One turn moves each row of this set onto another row. After a few examples, where does it send each row asked below?
K_630: [ 0.94  0.54 -0.37  5.19 -2.49 -0.61  0.79  1.30 -1.17  0.40  0.72  0.43
  0.73 -0.33  0.86 -0.17  1.64 -0.43  2.24 -1.57]
K_501: [-2.71  2.48 -0.32  2.85  0.51  1.26 -2.02  1.65 -1.25  1.75 -0.92  0.78
 -0.49 -0.43 -0.66 -1.30  0.28  0.27  0.31 -0.90]
K_55: [ 0.42 -0.27 -0.84  4.11 -3.86 -0.78 -0.23  0.62 -1.53  0.63 -1.25  0.67
  1.07  1.18  1.08  0.43  1.63 -0.59  1.10 -1.10]
K_85: [-0.45  1.04 -0.98  1.56 -0.93  2.28 -0.78  1.13 -1.37  0.59  1.20  0.57
 -1.49  1.00 -2.11 -0.69  0.86  0.41 -2.45 -0.46]
K_726: [ 0.54  1.03 -2.33 -0.07 -1.09 -1.38  0.67  0.33 -1.95  1.76  0.51 -1.33
  1.00  0.09 -0.96  1.43  2.59  1.89  0.59 -1.88]
K_530: [ 0.86  0.46 -1.94  4.22 -0.98 -0.61  1.50  0.70 -1.26  2.65 -0.07  2.27
  2.13  0.30 -1.54  0.11  0.60 -0.80  1.64 -0.15]
K_544: [-2.45  1.92  0.26  2.19  0.97  1.01 -1.60  2.28 -1.09  1.41 -0.34  0.90
 -0.26 -0.66 -1.94 -0.68  0.48 -0.56  0.31 -1.57]
K_331: [-1.16  1.36 -1.42  1.97 -1.05  2.33 -1.11  0.85 -1.72  0.26  0.10  0.08
 -0.85  0.56 -1.64 -0.98  0.32  1.73 -2.59  0.00]
K_941: [-2.57  1.04 -0.32  0.79 -0.62 -0.03 -0.95  1.21 -0.42  2.05  0.86  0.46
 -1.29  0.57  0.50 -1.93  2.35  0.74 -1.34  0.60]
K_743: [-1.59  1.07 -0.42  0.51 -0.72  0.22 -0.69  1.69 -0.58  2.12  1.56  0.89
 -1.87  1.09 -0.68 -1.29  2.51 -0.15 -1.54  0.04]
K_762: [-2.86  0.28  0.42  3.29 -1.10  0.07 -0.12  2.42 -0.42 -0.38  0.05  0.69
  0.84 -0.25 -0.97 -1.21  0.99  0.68 -1.77  0.24]
K_360: [-2.65  0.27  0.97  2.60 -0.46 -0.08 -0.18  3.03 -0.29 -0.41  0.35  0.71
  0.65 -0.63 -1.93 -0.58  1.26 -0.26 -1.08 -0.87]
K_695: [ 1.11  0.81 -2.47  0.12 -1.45 -1.37  0.66  0.72 -1.54  2.01  1.10 -1.24
  0.15 -0.61 -0.07 -0.04  2.70  2.61  1.38 -1.54]
K_916: [ 1.66 -0.91 -1.79  0.94 -0.37  1.09  0.88 -1.40 -0.96  0.45  1.39 -1.38
  0.24 -0.55 -0.45 -0.66  1.35  1.96  1.44 -1.06]
K_680: [ 0.54 -0.42 -2.21  3.31 -1.76 -0.25 -0.22  0.07 -1.11  3.05 -1.96  2.01
  1.57  0.73 -0.42 -0.64  0.25 -0.63  2.07  0.13]
K_772: [-0.12 -0.47 -2.35 -0.23 -1.81 -1.76 -0.16  0.51 -1.42  2.01 -1.49 -0.84
  1.35  0.19 -0.31  0.44  2.36  1.90  1.16 -1.07]
K_607: [ 0.46 -1.74 -1.45  0.64 -1.03  0.84 -0.49 -1.92 -1.14  0.15 -1.31 -1.29
  1.20  0.27 -0.32  0.01  1.21  1.21  1.22 -1.24]
K_66: [ 0.63 -1.03 -1.16  0.47  0.35  0.44  1.09 -2.04 -0.64  0.66  1.04 -1.26
  1.06  0.14 -0.66  0.29  1.95  0.84  1.17 -0.94]
K_845: [ 1.20  0.69 -1.88  4.43 -0.87 -0.39  1.07  1.29 -0.94  2.65  0.06  1.80
  1.29 -0.94 -1.02 -0.94  0.25  0.12  2.71 -0.56]
K_326: [ 0.54  0.87 -0.35  4.90 -2.15 -0.54  0.48  0.28 -1.60  0.89  0.35  0.67
  0.86  0.82  0.87  0.94  1.84 -1.56  1.88 -1.68]

K_743 moves to K_544
K_501 moves to K_331
Now these:
K_680 moves to K_607
K_530 moves to K_66
K_916 moves to K_630

One turn moves each row of this set onto another row. After a few examples, where does it send each row asked below?
K_342: [-0.36 -1.28 -3.97  1.29 -0.11  1.57 -0.69  0.74  2.62  0.87 -0.35 -1.24
  1.08 -1.21 -4.24  1.55]
K_732: [ 1.01 -0.21 -3.10  0.79  0.23  0.45 -0.22 -0.98 -2.18 -2.23 -0.03 -1.08
  1.55 -3.28 -2.37  1.73]
K_965: [ 0.88 -0.87 -3.03  1.84 -0.40  2.26 -0.57 -0.55  1.44  0.81 -0.27 -0.53
 -2.11 -1.58 -4.27  1.28]
K_922: [ 0.79 -1.54 -1.90  1.04 -0.86  1.76 -2.76 -1.35  0.64 -2.33 -0.61  1.05
 -0.26 -0.69 -2.15  3.46]
K_938: [ 0.27 -0.17  0.04  0.12 -2.91  0.29 -1.02 -0.52  1.30 -1.36  0.81 -0.40
  0.50 -1.28 -1.19 -0.45]
K_742: [-2.86 -1.18 -1.94  0.56 -2.11  1.25 -0.58  0.49  0.63 -2.97  1.71 -0.74
 -0.70 -1.31 -1.70  0.50]
K_266: [-1.17 -0.72 -0.88 -0.25 -1.07  2.29 -1.14 -0.13  1.79 -0.17  3.08 -1.21
 -1.39 -1.42 -1.92  1.65]
K_864: [-1.39 -1.33 -2.02  1.27 -0.44  0.13 -1.12 -1.39 -1.94 -1.56  0.59  0.00
 -1.39 -3.36 -4.38  1.24]
K_276: [-0.89 -2.59 -2.54  0.06 -0.83  0.25 -0.74 -0.72  1.41 -1.47 -1.37 -0.51
 -0.24 -2.44 -2.70 -2.17]
K_667: [-0.15  1.33 -1.83  1.24 -1.71  0.39 -0.33 -1.69 -0.75 -0.43 -0.45 -0.89
  0.07 -2.44 -3.52  2.83]
K_796: [-1.60 -1.77 -3.58  1.19 -0.66  2.93 -1.23  0.85  1.98 -0.53  0.76 -0.99
  2.11 -1.89 -3.82  1.62]
K_453: [ 1.13  0.00 -3.36  0.77  1.34  1.22 -1.18 -1.27  0.71 -1.72  1.57 -0.56
  1.32 -0.50 -4.51 -0.70]
K_852: [-1.44 -1.66 -1.50  1.33 -0.90  2.45 -2.16 -2.74  1.90 -1.90  2.51  0.39
 -0.03 -1.90 -1.33  0.42]
K_160: [-0.80  0.36 -1.57 -1.56 -1.58 -0.13 -0.65 -1.11  2.07 -1.17  1.09  0.02
  0.50  0.16 -2.92  0.57]
K_870: [ 0.18 -0.36 -3.57 -0.59  1.54  2.22 -2.08 -1.12 -1.58 -2.10 -0.54 -1.64
 -0.75 -1.21 -1.08  1.10]
K_371: [ 0.86 -0.72 -2.19 -0.47  0.68  1.59 -2.20 -1.41 -1.25 -1.46 -0.98 -2.04
 -1.28 -2.19 -1.60  2.78]
K_328: [ 0.71  0.79 -1.37  0.90 -1.70  0.49 -3.33 -0.47  1.45 -1.35  0.74 -2.53
 -0.57 -0.92 -2.85 -1.25]
K_716: [-0.04 -0.73 -0.11  1.34 -2.59  0.65  0.33 -0.66 -0.38 -1.73  0.37 -0.82
  1.03 -1.54 -1.39 -0.98]
K_503: [-2.37 -1.65 -1.54  1.23 -2.35  2.19 -0.50  0.18  0.64 -2.80  0.51 -0.30
 -0.90 -1.37 -1.24  1.33]
K_859: [ 0.98 -0.23 -0.09  0.32  0.67  0.59 -2.39 -1.59  0.84 -1.25  0.60 -1.63
  0.04 -3.56 -1.68  2.71]
K_807: [ 0.00 -3.23 -2.55  0.08 -0.16 -0.74 -0.76 -0.87  0.59  1.81  0.15 -0.69
  0.46 -1.85 -3.57  0.57]
K_798: [ 0.31 -1.95 -3.28  1.07  0.94  3.74 -0.12 -1.00  1.72 -1.06  0.08 -1.63
  0.77 -1.29 -2.82 -1.31]
K_5: [ 0.77 -2.23 -4.21  2.46 -1.41  1.41 -1.60 -2.56  0.61 -1.48 -0.20 -1.01
  1.63 -1.63 -2.03  2.15]
K_978: [ 0.36 -0.50 -3.19 -0.13  0.13 -0.50  0.21 -0.28 -2.16 -1.20 -0.19 -1.50
  1.45 -2.57 -2.41  1.39]
K_580: [ 1.18  0.20 -1.63 -0.64  2.22  1.60 -0.04 -0.84  2.13 -0.37 -0.64  0.32
  0.28 -1.47 -2.91 -0.08]
K_319: [ 0.79 -1.47 -2.58  0.03 -0.50  0.40 -2.58  0.80 -0.06 -3.55  2.53 -2.25
 -0.57 -0.99 -2.32  0.83]
K_813: [ 0.55 -0.76 -3.23  0.96  0.58  3.72 -1.43 -0.62  1.83 -1.15  0.29 -2.33
  1.54 -1.46 -2.27 -1.36]

K_716 moves to K_870
K_807 moves to K_328
K_266 moves to K_667
Now these:
K_938 moves to K_371
K_453 moves to K_852
K_319 moves to K_5
K_978 moves to K_813
K_742 moves to K_732
K_859 moves to K_965

One turn moves each row of this set onto another row. After a few examples, where does it send each row asked below?
K_12: [-2.56 -2.05  0.58 -0.79 -1.46  1.04  1.46  1.44  1.77 -1.39  0.49 -0.15]
K_464: [-1.58  0.20  2.22  1.24  0.43  1.54 -0.26  0.69  1.14 -1.55 -0.59  0.61]
K_396: [-0.40 -0.96 -2.72 -0.81  0.76  0.15 -0.47 -0.88  1.70  0.06  0.39 -0.57]
K_333: [-0.80  1.33  0.28  0.39 -0.48 -0.03  1.33  0.78 -1.19  0.48 -1.27  0.72]
K_542: [-1.54 -1.87  1.59 -1.64  0.14 -0.51  1.71  1.00  0.96 -1.22  0.86 -0.59]
K_475: [-1.58  0.35 -2.15 -1.11 -1.07  1.59 -0.97  0.27  1.87  1.37  1.04 -1.63]
K_163: [-1.49 -1.14  1.26 -0.76 -2.21  0.79  0.50  0.16  2.25  2.93 -0.13  0.47]
K_748: [-0.84  1.66  1.15  1.18 -1.05  1.12 -0.20 -1.14  1.57  0.52  2.91  0.18]
K_765: [-0.74  1.42  1.04  1.27 -1.22  1.28 -0.47 -1.38  1.83  0.29  2.63 -0.06]
K_546: [-0.03 -2.03  1.24 -0.66 -1.07  0.87 -1.11 -1.21  2.01  1.63 -0.56 -0.73]
K_351: [-0.45  1.26  1.15  1.26 -0.75  1.22 -0.58 -1.57  1.61  0.31  2.78 -0.11]
K_459: [-0.86  1.33  1.02  1.22 -1.38  1.41 -0.19 -1.21  1.80  0.44  2.73  0.20]
K_991: [-1.58 -0.77 -3.37 -0.33 -0.33  0.77  0.12 -0.30  2.09  0.38  0.35  0.02]
K_675: [ 0.08  0.67 -0.15  0.47  0.04  0.54  0.13  0.00 -1.09 -0.56 -1.53  0.26]
K_71: [-2.03  0.76  2.50  0.80  0.29  1.07  0.68  1.36  0.76 -0.76 -0.27  1.10]
K_996: [-0.98 -1.81  0.76 -0.40 -2.09  1.59 -0.61 -0.61  2.49  2.04 -0.62 -0.19]
K_416: [-0.49 -0.48 -2.18 -1.45  1.15 -1.13  0.27 -0.35  1.27  0.59  0.98 -0.29]
K_120: [-1.13  0.09  2.58  0.94  0.97  0.96 -0.04  0.66  0.81 -1.37 -0.72  0.56]
K_78: [-2.26 -1.53  1.15 -1.36 -0.73  0.09  2.07  1.81  1.31 -0.92  1.10  0.15]
K_156: [-0.97 -2.55  1.04 -1.42  0.25  0.23  0.69  0.34  1.12 -2.18  0.51 -0.98]
K_768: [-1.82 -2.57  0.39 -0.63 -0.71  1.34  0.57  0.71  1.50 -2.28  0.13 -0.74]
K_45: [ 0.20 -1.53  1.86 -1.47 -0.29  0.02 -0.29 -0.99  1.70  2.12 -0.18 -0.56]
K_520: [ 0.06  0.96  0.40  0.22  0.31 -0.12  0.88  0.35 -1.42  0.01 -1.28  0.31]
K_111: [-1.96  0.36  2.26  1.29 -0.02  1.69  0.17  1.07  1.18 -1.06 -0.74  0.96]
K_886: [-0.60  0.57 -1.23 -2.05  0.29  0.12 -0.75 -0.04  1.40  1.51  1.78 -1.79]
K_586: [-1.16  0.98 -1.15 -1.90 -0.28  0.07  0.04  0.75  1.48  2.14  1.71 -1.33]
K_628: [-2.03 -0.18 -2.92 -0.88 -0.35  0.18  1.15  0.65  1.79  1.19  0.82  0.71]
K_57: [-1.33 -0.04 -2.11 -1.57  0.50 -0.93  1.35  0.39  1.35  1.42  1.25  0.28]
K_303: [-0.69 -1.02  2.02 -1.42 -0.76 -0.32  0.67 -0.14  1.86  2.97  0.30  0.17]
K_793: [-0.42  0.62 -0.53  1.01 -0.78  1.25  0.26  0.26 -0.75 -0.54 -1.97  0.24]
K_191: [-1.02  1.05 -0.36  0.75 -1.07  1.11  1.07  0.81 -0.79  0.23 -1.46  0.69]
K_192: [-0.78  0.03 -1.77 -1.50 -0.06  0.83 -1.50 -0.25  1.86  1.06  1.15 -2.01]
K_770: [-1.96  0.76 -1.87 -1.33 -1.03  0.73 -0.28  0.89  1.92  1.75  1.40 -1.39]
K_514: [-1.37  0.61  2.93  0.75  0.72  0.66  0.50  1.09  0.78 -0.88 -0.12  0.73]
K_321: [-0.60  1.54  1.49  0.93 -0.79  1.14 -0.19 -1.30  1.56  0.39  2.79  0.03]

K_542 moves to K_156
K_333 moves to K_520
Now these:
K_45 moves to K_546
K_586 moves to K_886
K_991 moves to K_628
K_120 moves to K_464

